Each row has a name. After each piece below comes the name of the row it's from, unless a question asks for something else. Each question is about the rows just above it. Places in a row count from 0.

Columns, left to right: D T Q P W R
[ 67  47  29 -19  -5   1] = marok
[ -6 -17 -32 -50 -40 -30] = zite
[-8 11 30 84 72 69] = tuf
[ 2 20 20 71 68 62] = Fezeg
[ 70  49  26 -26  -7  -1] = pezuk
[-15   5  15  67  55  46] = bese
[ 56  34  37 -18 -11   0] = kiz
Give the next 2 entries after [ 2 20].
[20 71]
Changed bese: [-15   5  15  67  55  47]. Place and old value:
5, [46]
Give the next 2 entries after [ 49  26 -26].
[-7 -1]
[-7 55] is in which column, read top down?
W

Columns, left to right: C U N Y
[  5  11 -26  83] = zite
[ -4 -25  33  45] = vezin
[ 25  13 -11 -53] = bese
[ 31  49 -56  44] = Fezeg
[ 48 -35  26  82] = pipob
[-11] is at row and place
bese, 2
Where in the named rows is [45]?
vezin, 3
Row and place of [-25] in the named rows:
vezin, 1

Columns, left to right: X F V E B
[-41 -15  30  34  32] -> marok
[  5 -11  83 -17 -42] -> bese
[-10  54  60  25  -2] -> pipob
[-38   6  68  29  69] -> bes
Which column holds [ 34 -17  25] top down?
E
One entry of bese was changed: [  5 -11  83 -16 -42]. Where, and from what?
3, [-17]
One entry of pipob was changed: [-10  54  59  25  -2]. Where, and from what?
2, [60]

Columns, left to right: Megom Pupo piv gigad segat feto tuti lakep lepet gasuf
[ -3  -3  24   9  72   4 -41 -22  30  15] -> tuf
[-11  -4   9 -41  18  24  72 -22  33  34] -> Fezeg
[-11  -4  24   9  72  18 -41 -22  33  15] -> vezin
find: [-11  -4   9 -41  18  24  72 -22  33  34]
Fezeg
Give the next 2 entries after [24  9 72 18].
[-41 -22]
The next 2 entries after [ 24   9  72  18 -41]:
[-22  33]
The row with [-11  -4  24   9  72  18 -41 -22  33  15] is
vezin
Give the next 2 entries after [-11  -4   9 -41].
[18 24]

Columns, left to right: H G J A
[46 63 76  1] : bes
[ 57  18  85 -53] : lut
[46 61 77  0] : kiz
[83 57 15 11] : pezuk
[64 64 38 13] : vezin
[82 57 17 11] : zite
Where do [82 57 17 11] appear?
zite
Where do [64 64 38 13] appear?
vezin
Changed kiz: [46 62 77  0]. Place and old value:
1, [61]
One entry of vezin was changed: [64 64 38 12]. Where, and from what?
3, [13]
Which column holds this, read top down? [76 85 77]
J

Columns, left to right: Z M S K L
[ 95  29  35   2 -28] -> bese
[95 29 35  0  0] -> nemuf
[-21  -3  47 -15 -28] -> zite
Which column holds this, read top down? [  0 -28]
L
Which column holds [29 29] top down?
M
Where does [-21  -3  47 -15 -27] differ from zite, and what was there?
4, [-28]
Which column holds [95 95] top down?
Z

Columns, left to right: dotir kigum kufo tuz leno lil zitu
[  6  29 -28 -36  -1  13 -31]  Fezeg
[82 36 -1 30 32 22 12]  vezin
[ 82  36  -1  30  32 -73 -30]  marok
Where does [ 82  36  -2  30  32 -73 -30] differ from marok, and what was there?
2, [-1]
Where does [ 82  36  -1  30  32 -73 -29] differ from marok, and what was there?
6, [-30]

Columns, left to right: Bimul lapi tusu Tuzog Pupov
[ 64 -32  40  68 -80]  lut
[-71  42  66  62 -78]  marok
[-88  42 -55 -51  41]  nemuf
[ 55 -56  58  48 -47]  vezin
[-32  70 -66 -35  62]  bes
[ 64 -32 -65  68 -80]  tuf
[-71  42 -61 -59  53]  Fezeg
[41] is at row and place
nemuf, 4
Changed Fezeg: [-71  42 -61 -58  53]. Place and old value:
3, [-59]
Where does [-88  42 -54 -51  41] differ from nemuf, and what was there?
2, [-55]
[48] is at row and place
vezin, 3

Columns, left to right: nevi taga peti did
[-66  56 -72  54] -> pezuk
[ 64 -25 -46 -74] -> lut
[ 64 -25  67  73] -> Fezeg
[-84  21 -69 -67] -> bes
[ 71 -76  20  41] -> vezin
[-86  58 -55 -54] -> bese
[-66  55 -68 -79] -> marok
Where in the named rows is [55]?
marok, 1
Where in the named rows is [71]?
vezin, 0
Changed lut: [ 64 -24 -46 -74]. Place and old value:
1, [-25]
find: [ 64 -25 -46 -74]
lut

Columns, left to right: Rudu pab tis Demu Radat zupu kigo tev vovo
[-12   4  -5   4 -17 -52  18  13  13] -> tuf
[ 28 -17 -14  -8 -70 -36  -1  23  28] -> pipob
[  3 -14  -8  -9   7  -4  -7   0   3] -> nemuf
[  5 -19   0 -11  14  35 -21   5  14] -> vezin
[28 -6 10 -6 -5 32  1 -7 10] -> marok
[ 17   1  -7   5 -16  -2 -12  16   3] -> zite
[  3  29  -6  31  18  -9 -11  22 -21] -> bes
[ -5   4  25   8 -11   4   6  -6   2] -> kiz
[-5 -6 10 -6 -5 -2  1 -7 10] -> lut
[  3  29  -6  31  18  -9  13 -15 -10] -> bese
[-11   8  -1  -5  16  -8  13   0  -6] -> pezuk
Which column holds [10 -7] top down?
tis
[  3  29  -6  31  18  -9 -11  22 -21] is in which row?
bes
One entry of nemuf was changed: [  3 -14  -8  -9   7  -4  -7  -1   3]. Where, and from what?
7, [0]

Columns, left to right: Gubi duvi mutal niliv bako lilas vemu
[  4 -34 -34  18  16 -51  -8]  bes
[ -6 -16 -23   2   0 -26 -19]  Fezeg
[-11 -47 -51  15  20 -75 -13]  lut
[ -9 -47 -46  17  15 -60 -11]  zite
[-11 -47 -51  15  20 -75 -98]  kiz
[ 9  7  7  6  7  5 18]  nemuf
[  0  20  21 -32 -26  24 -52]  bese
[ -9 -47 -46  17  20 -66 -11]  marok
[ 31  15  18  14  30 -13  28]  tuf
[19 13 12  7 17 -5 21]  pezuk
[-10 -46 -50  15  19 -71 -12]  pipob
[  9  25  15 -51 -23  16 -61]  vezin
One entry of kiz was changed: [-11 -47 -52  15  20 -75 -98]. Where, and from what?
2, [-51]
Which column holds [ -6 -11  -9 -11   9   0  -9  31  19 -10] top down?
Gubi
find: [-11 -47 -51  15  20 -75 -98]
kiz
[9 0] is in which column, read top down?
Gubi

Columns, left to right: nanok Samim vufug famed remiz
[-36  -4   9  26 -39] : bes
[-27 -39  -7 -11 -75] : nemuf
[ 30 -13 -26 -48 -29] : marok
[ 23  12  -7 -31  43] : tuf
[-6  2  4  5 39] : lut
Which column holds [ 9 -7] top down?
vufug
Which column holds [-27  30  23] top down?
nanok

Columns, left to right: mebot Kovin gezug ruli
[ 27 -17  26  65] : vezin
[  2  37  38 -61] : kiz
[-61 -22 -76  30] : nemuf
[  8 -51  14  31] : lut
[  0 -16 -13   1] : bes
Which column holds this, read top down? [-17  37 -22 -51]
Kovin
Where in the named rows is [26]?
vezin, 2

Columns, left to right: Tuzer pota fozod Dipo Rudo peko
[-31   4  -6  -3  24  32]  marok
[-7  1  4 12  2 -2]  bese
[ 33   4  17  29 -20  10]  pipob
[-12 -31   3  24 -75  -9]  nemuf
[ 33   4  -2  29 -20  10]  bes
Give the next 2 entries after [-31   3].
[ 24 -75]
Changed pipob: [ 33   4  17  30 -20  10]. Place and old value:
3, [29]

Columns, left to right: Zati Fifo Fepod gudad seg fekog Talut rakuv lutur
[-48  -1   4  86   0  31  -4  79 -52]  zite
[ 13  23  -5  -1  -5 -20  -6  -1  13]  bes
[ 19  14  -3   2  -3 -21  -4   3  15]  kiz
[  2  13   0   0   0 -10  -1   1   5]  tuf
[-13 -78 -39 -11  76  -2  80 -17 -13]  pipob
[  0   4   8  -3  -4 -21  -4  -2   6]  pezuk
[ 21   3   2 -12  -4 -48  -3  -9  24]  Fezeg
[-12 -58  -7  85  53   6  52  75 -21]  bese
[ -6  -4  20   0  -4 -13  -4   1   2]  vezin
[  7  -1  15  -7  -3 -17  -3  -6  11]  nemuf
One entry of pezuk was changed: [  0   4   8  -3  -4 -21  -4  -3   6]. Where, and from what?
7, [-2]
Where does [ 21   3   2 -12  -4 -48  -3 -10  24] differ from Fezeg, and what was there?
7, [-9]
Where in the named rows is [79]?
zite, 7

Columns, left to right: Ter Nitok Der zive duli romak
[-20 -17  12 -11  88  26] -> vezin
[ 18 -14 -16 -22  15   6] -> lut
[ 89 -40  51  57 -22 -39] -> pipob
[  2  15   8  -2 -18  18] -> tuf
Where does [  2  15   9  -2 -18  18] differ from tuf, and what was there?
2, [8]
Where does [-20 -17  12 -10  88  26] differ from vezin, and what was there?
3, [-11]
Where in the named rows is [89]?
pipob, 0

Columns, left to right: zose zisip gono kobav fedi Gafa Luz Zizor domi
[  5  55  65  16   8   8 -17 -40 -66] -> nemuf
[ 22 -43   4 -17  15   3  33  42   3] -> pezuk
[ -1 -56 -55   4 -10 -19 -16 -34   8] -> pipob
[ -2 -97 -54 -24  -6  26  49  50  51] -> zite
[ -1 -32 -55   4 -24  -1   6  13  35] -> tuf
Where in the named rows is [49]?
zite, 6
[-16] is at row and place
pipob, 6
Which column holds [ 3  8 51] top down?
domi
Where in the named rows is [35]?
tuf, 8

Columns, left to right: nonug Numar kotop sekeb peku Lare voni
[50 33 36 34 39 55 49] -> lut
[62 37 82 68 71 37 42] -> pipob
[62 66 81 65 71 37 42] -> pezuk
Row and place of [50] in the named rows:
lut, 0
One entry of lut was changed: [50 33 35 34 39 55 49]. Where, and from what?
2, [36]
[82] is at row and place
pipob, 2
Changed lut: [50 33 36 34 39 55 50]. Place and old value:
6, [49]
What are the next 2 entries after [66 81 65]?
[71 37]
[36] is at row and place
lut, 2

Columns, left to right: badu nudib lilog vomul
[-29  82  25 -28] -> kiz
[-29  82  -7   6] -> vezin
[ 26  82  25 -28] -> marok
Where in the named rows is [-7]?
vezin, 2
One entry of vezin was changed: [-29  82  -7   5]. Where, and from what?
3, [6]
Changed kiz: [-29  82  25 -29]. Place and old value:
3, [-28]
Which row holds [-29  82  25 -28]?
kiz
Which column holds this, read top down? [  6 -28]
vomul
find: [ 26  82  25 -28]
marok

Columns, left to right: dekub ziso Vob ditu
[ 57  -4 -40  58] -> marok
[40 39 80  3] -> Fezeg
[ 70  39  80 -39] -> lut
[-3 39 80 69] -> pezuk
[ 50  -4 -24 -25] -> pipob
Where in the named rows is [-39]?
lut, 3
find: [40 39 80  3]
Fezeg
[69] is at row and place
pezuk, 3
Which column holds this, read top down? [-3 50]
dekub
Row and place of [57] in the named rows:
marok, 0
Where in the named rows is [-24]?
pipob, 2

Columns, left to right: tidu zodu Kiti nidok
[-84 -36 -18  -7] : vezin
[-88 -57  18 -28] : bese
[-68 -42  24 -15] : marok
[-51 -34  26  -5] : Fezeg
find: [-68 -42  24 -15]
marok
Where does [-83 -36 -18  -7] differ from vezin, and what was there?
0, [-84]
Changed Fezeg: [-51 -34  26  -6]. Place and old value:
3, [-5]
find: [-51 -34  26  -5]
Fezeg
Row and place of [-34] in the named rows:
Fezeg, 1

Columns, left to right: vin melo Niz Pep pogil Tesog Zeda gosu Domub
[ -2  16 -68 -19 -34 -19  -3  27  64]  lut
[ 20 -49  29 -23 -37  21  21  72 -19]  kiz
[  7  44 -42  22  40 -12   0   8  74]  nemuf
[ -4 -59  43  -3   9 -61 -20 -41 -11]  bese
[-33  15 -28   5 -70 -40  13  -6  53]  Fezeg
[-10  -4 -56 -36 -77 -22  -1   5  24]  bes
[-8  1 32 16  9 44 12 89  5]  zite
[ -6  60 -20  36 -42   6  36   5  55]  marok
[-20  20 -49  -2  55 -39 -27 -43  35]  pezuk
[  9  54 -24  19  17   3  11 -85  -7]  tuf
Which column holds [ -3   5 -36  16  36] top down?
Pep
Where in the named rows is [-41]?
bese, 7
One entry of bes was changed: [-10  -4 -55 -36 -77 -22  -1   5  24]. Where, and from what?
2, [-56]
Row and place of [-7] in the named rows:
tuf, 8

Columns, left to right: vezo suvu zute senuf
[61 55 57 95] -> marok
[65 57 57 77] -> pezuk
[44 86 60 79] -> tuf
[48 49 49 88] -> Fezeg
[51 55 58 90] -> zite
One entry of zite was changed: [51 55 57 90]. Where, and from what?
2, [58]
One entry of zite was changed: [50 55 58 90]. Where, and from what?
0, [51]
Where in the named rows is [48]?
Fezeg, 0

Columns, left to right: pime buk rogiv Binuz lus giz Koga
[ 16  11 -12  -7 -18  13  21] = bese
[23 38 13 -9 14  8  0] = marok
[-29  33  -9  16  32  34  -2] = Fezeg
[ 42  21  -7   9 -18   3 -29] = kiz
[ 94 -38  54  66 -27  11   9] = pezuk
[ 26 -16   7   8 -42 -35 -14] = zite
[-84  21 -13   2  -3   3   5] = bes
[-91  -6 -15 -17   7  18  11] = nemuf
[-91 -19 -15 -17   7  18  11] = pipob
[ 11 -15  16 -15  -8  14 -32] = vezin
[ 80 -11  25   1 -49  31  -4] = tuf
Where in the named rows is [-27]?
pezuk, 4
What are the next 2 entries after [-15  16]?
[-15  -8]
One entry of pezuk was changed: [ 94 -38  54  66 -26  11   9]. Where, and from what?
4, [-27]
Which column holds [-7 54] top down?
rogiv

Columns, left to right: repaz Bopeg buru kete pur Fuzi Dad Garag res Bupo
[-5 -3  2 -8 -5 -1 -1 -3  4 -6] : lut
[ 11 -26 -20 -17  -9  39  15  -8  37 -13] : marok
[ -6  -6   1   5  -3  -2 -15 -14  -6  -1] : kiz
[-56 -46 -62  10 -76  54  65 -52  78  26] : pipob
Row and place of [78] in the named rows:
pipob, 8
The next 2 entries after [ 2 -8 -5 -1 -1]:
[-3  4]
Row and place of [-14] in the named rows:
kiz, 7
Row and place of [65] in the named rows:
pipob, 6

Columns, left to right: roka pepof Nefer ges
[27 21 -4 72]  pezuk
[-23  21 -19  72]  Fezeg
[71 23 -3 72]  lut
[ 27  21 -19  72]  bes
Row and place of [-3] in the named rows:
lut, 2
[-4] is at row and place
pezuk, 2
Which column holds [21 21 23] top down?
pepof
Where does [71 23 -3 73] differ from lut, and what was there?
3, [72]
Changed lut: [71 24 -3 72]. Place and old value:
1, [23]
Which column holds this, read top down? [ -4 -19]
Nefer
find: [ 27  21 -19  72]
bes

Columns, left to right: vazap gavaf Ravo puv
[-90 -19  -8  25]  zite
[-40 -19  -8  25]  Fezeg
[ 30 -91 -13  55]  pipob
find: [ 30 -91 -13  55]
pipob
find: [-40 -19  -8  25]
Fezeg
Where in the named rows is [-90]?
zite, 0
One entry of Fezeg was changed: [-40 -19  -9  25]. Where, and from what?
2, [-8]
Where does [ 30 -90 -13  55] differ from pipob, and what was there?
1, [-91]

Columns, left to right: dud guzu gibi Fos poze Met sudeg pobe vufof
[ 63 -59 -15 -29 -86  15  52 -55 -11]  zite
[ 39  38 -70  61 -24 -56  34  59 -68]  nemuf
[ 55  65  61 -70  -6 -59  40  37 -67]  lut
Which column holds [-86 -24] top down?
poze
Give the next 2 entries after [-70  61].
[-24 -56]

Columns, left to right: lege pezu kova nerom Febok bot zan Sanes naz meno
[-10 -71 -55 -28  24   6  -2  32   7 -16] = marok
[16  2 36 13 17 -2 10  1 -7 -6] = pezuk
[ 13   3  18   5  17  20 -21  -8 -15   2] = bes
[-11  19 -25  -1 -29 -16  13  -2  23  11] = lut
[ -2 -62   9  -6  39  -2   8  29 -11 -31] = kiz
[  4   7   2   3  12  18 -20  -2  -4   5] = vezin
[  4   7   2   3  12  18 -20 -33 -10  15] = bese
[ 18  76  80  35 -29 -30  21 -30  -7   9] = nemuf
Where does [ 13   2  18   5  17  20 -21  -8 -15   2] differ from bes, and what was there?
1, [3]
[6] is at row and place
marok, 5
[-10  16  13] is in which column, read top down?
lege
Row and place of [11] in the named rows:
lut, 9

Columns, left to right: Ruzu muzu Pokad zele Lodav rege Mul mim supeb mosid
[ 29  13 -14  11 -33  32  13  19 -51 -10] -> kiz
[ 10 -21  16  27   5  -8 -14  -3  -5 -22] -> bese
[-20  -2 -28 -16  41   9   8 -22  21 -24] -> bes
[ 37  55 -18 -25 -21 -20  17  36 -26  25] -> pipob
[ 10 -21  16  27   5  -8 -14  -3  -5   3] -> marok
[ 43   3 -65   9  71 -29   5  11 -26  -3] -> lut
[ 15 -57   0  55  58 -33 -22  -5  -4  12] -> Fezeg
[ 34  18  43  18 -76   5   6  38 -29  19] -> nemuf
[ 23  -7 -20  17  21   3   6   7  -6 -27] -> vezin
[-20  -2 -28 -16  41  -1   8 -22  21 -24] -> zite
[ 11  11 -14  -7  14 -21   3  10  12  -5] -> tuf
[-10 -22] is in which column, read top down?
mosid
Where does [ 34  18  43  18 -76   5   6  38 -29  20] differ from nemuf, and what was there?
9, [19]
find: [-20  -2 -28 -16  41   9   8 -22  21 -24]
bes
Which column holds this, read top down? [ 16 -28]
Pokad
Where does [ 11  11 -13  -7  14 -21   3  10  12  -5] differ from tuf, and what was there?
2, [-14]
Where in the named rows is [14]?
tuf, 4
Where in the named rows is [-18]?
pipob, 2

Columns, left to right: Pagu rig kob Buko
[  0  10 -11  27] = pipob
[-23 -22 -19 -44] = bes
[-32 -19 -38 -33] = bese
[ -2 -72   7  41] = tuf
[-91 -47 -93 -16] = lut
[  0  10 -11 -28] = nemuf
[ -4 -48  -7  -3] = zite
[ 36 -16  25  38] = vezin
[ 0 36  0 -1] = Fezeg
[-49 -33 -52  41] = marok
[-93] is at row and place
lut, 2
One entry of lut was changed: [-91 -46 -93 -16]. Where, and from what?
1, [-47]
Which column holds [-38   7] top down?
kob

Columns, left to right: kisoz Vevof noz Dapi
[ -4 -78 -32 -23]  pezuk
[-19 -28  20 -19]  marok
[-19 -28  20 -29]  zite
[ -4  19 -32  -3]  bese
Where does [ -4 -79 -32 -23] differ from pezuk, and what was there?
1, [-78]
Where in the named rows is [-23]?
pezuk, 3
[-29] is at row and place
zite, 3

Columns, left to right: fetok fafo Putif rom mugi
[ 10   8   5 -15  -8]  Fezeg
[ 55  15  42 -24 -27]  lut
[ 13 -52 -32  74   7]  pipob
[ -6   3  -8 -23  -8]  marok
[-31  38 -22 -19 -31]  vezin
[-17  -1  29   4 -14]  zite
[-20  -9 -30  15 -14]  pezuk
[ 37  18  59 -21 -28]  kiz
[ 71  11  69 -22 -16]  tuf
Where in the named rows is [-52]?
pipob, 1
Row and place of [-21] in the named rows:
kiz, 3
Where does [ 13 -52 -32  73   7] differ from pipob, and what was there?
3, [74]
Where does [ 37  18  59 -20 -28] differ from kiz, and what was there?
3, [-21]
One entry of lut was changed: [ 55  14  42 -24 -27]. Where, and from what?
1, [15]
Changed marok: [ -6   3  -8 -23  -7]. Place and old value:
4, [-8]
Which column holds this, read top down? [-52   3  38]
fafo

Columns, left to right: daf gebo Soz zup pirug faz
[-94  58  29  11 -52 -71]  lut
[-94  -6 -12 -16   0  27]  marok
[-94  51 -22 -38  72 -19]  tuf
[-94  50 -56  65  32 -37]  nemuf
[ -4  16 -64 -84  15   2]  pezuk
[-94  80 -97 -33  15 -95]  pipob
[-94  -5  16 -64 -41 -78]  bese
The next 2 entries after [ -5  16 -64]:
[-41 -78]
Which column holds [ 29 -12] top down?
Soz
Where in the named rows is [-33]?
pipob, 3

Columns, left to right: volaz kene zova defe
[-30 -48 -16  82] -> nemuf
[-17  34  11 -34] -> marok
[-16  31  -1 -61] -> lut
Which column holds [34 31] top down?
kene
Where does [-30 -49 -16  82] differ from nemuf, and what was there?
1, [-48]
Changed marok: [-17  34  11 -33]. Place and old value:
3, [-34]
Where in the named rows is [-17]?
marok, 0
Row and place of [-48] in the named rows:
nemuf, 1

Columns, left to right: luze Nit sutas tuvi Nabe gozu zoki lufu muzo
[-27  15   1  -7   6 -10   5  19 -21]  pezuk
[-23 -21   4   2  -2 -23  21   4  21]  Fezeg
[ 20  26   3  28 -20  74 -19  16   3]  marok
[-17 -24   0  12   8   0 -11  30  28]  bes
[-27  -2   4   6 -34  81 -22  -4  26]  tuf
[-13   3 -11   3 -21 -13   8  -1  31]  nemuf
[12 39  1 -7 12 -6 23 -2 21]  zite
[ 10  10   0 -11  -4   5 -21   1   3]  bese
[ -1  35  15  -8   2  -1  24 -20   1]  vezin
[  3  -7   1 -24  13 -12 -19  -2 -10]  lut
Which column holds this, read top down? [30 -4 -1]
lufu
What are the next 2 entries after [-24   0  12   8   0]?
[-11  30]
Where does [-13   3 -11   3 -21 -13   8   0  31] differ from nemuf, and what was there?
7, [-1]
What are the next 2 entries after [ 10   0 -11  -4   5 -21]?
[1 3]
find: [-27  15   1  -7   6 -10   5  19 -21]
pezuk
Changed pezuk: [-27  15   1  -7   5 -10   5  19 -21]. Place and old value:
4, [6]
find: [ 20  26   3  28 -20  74 -19  16   3]
marok

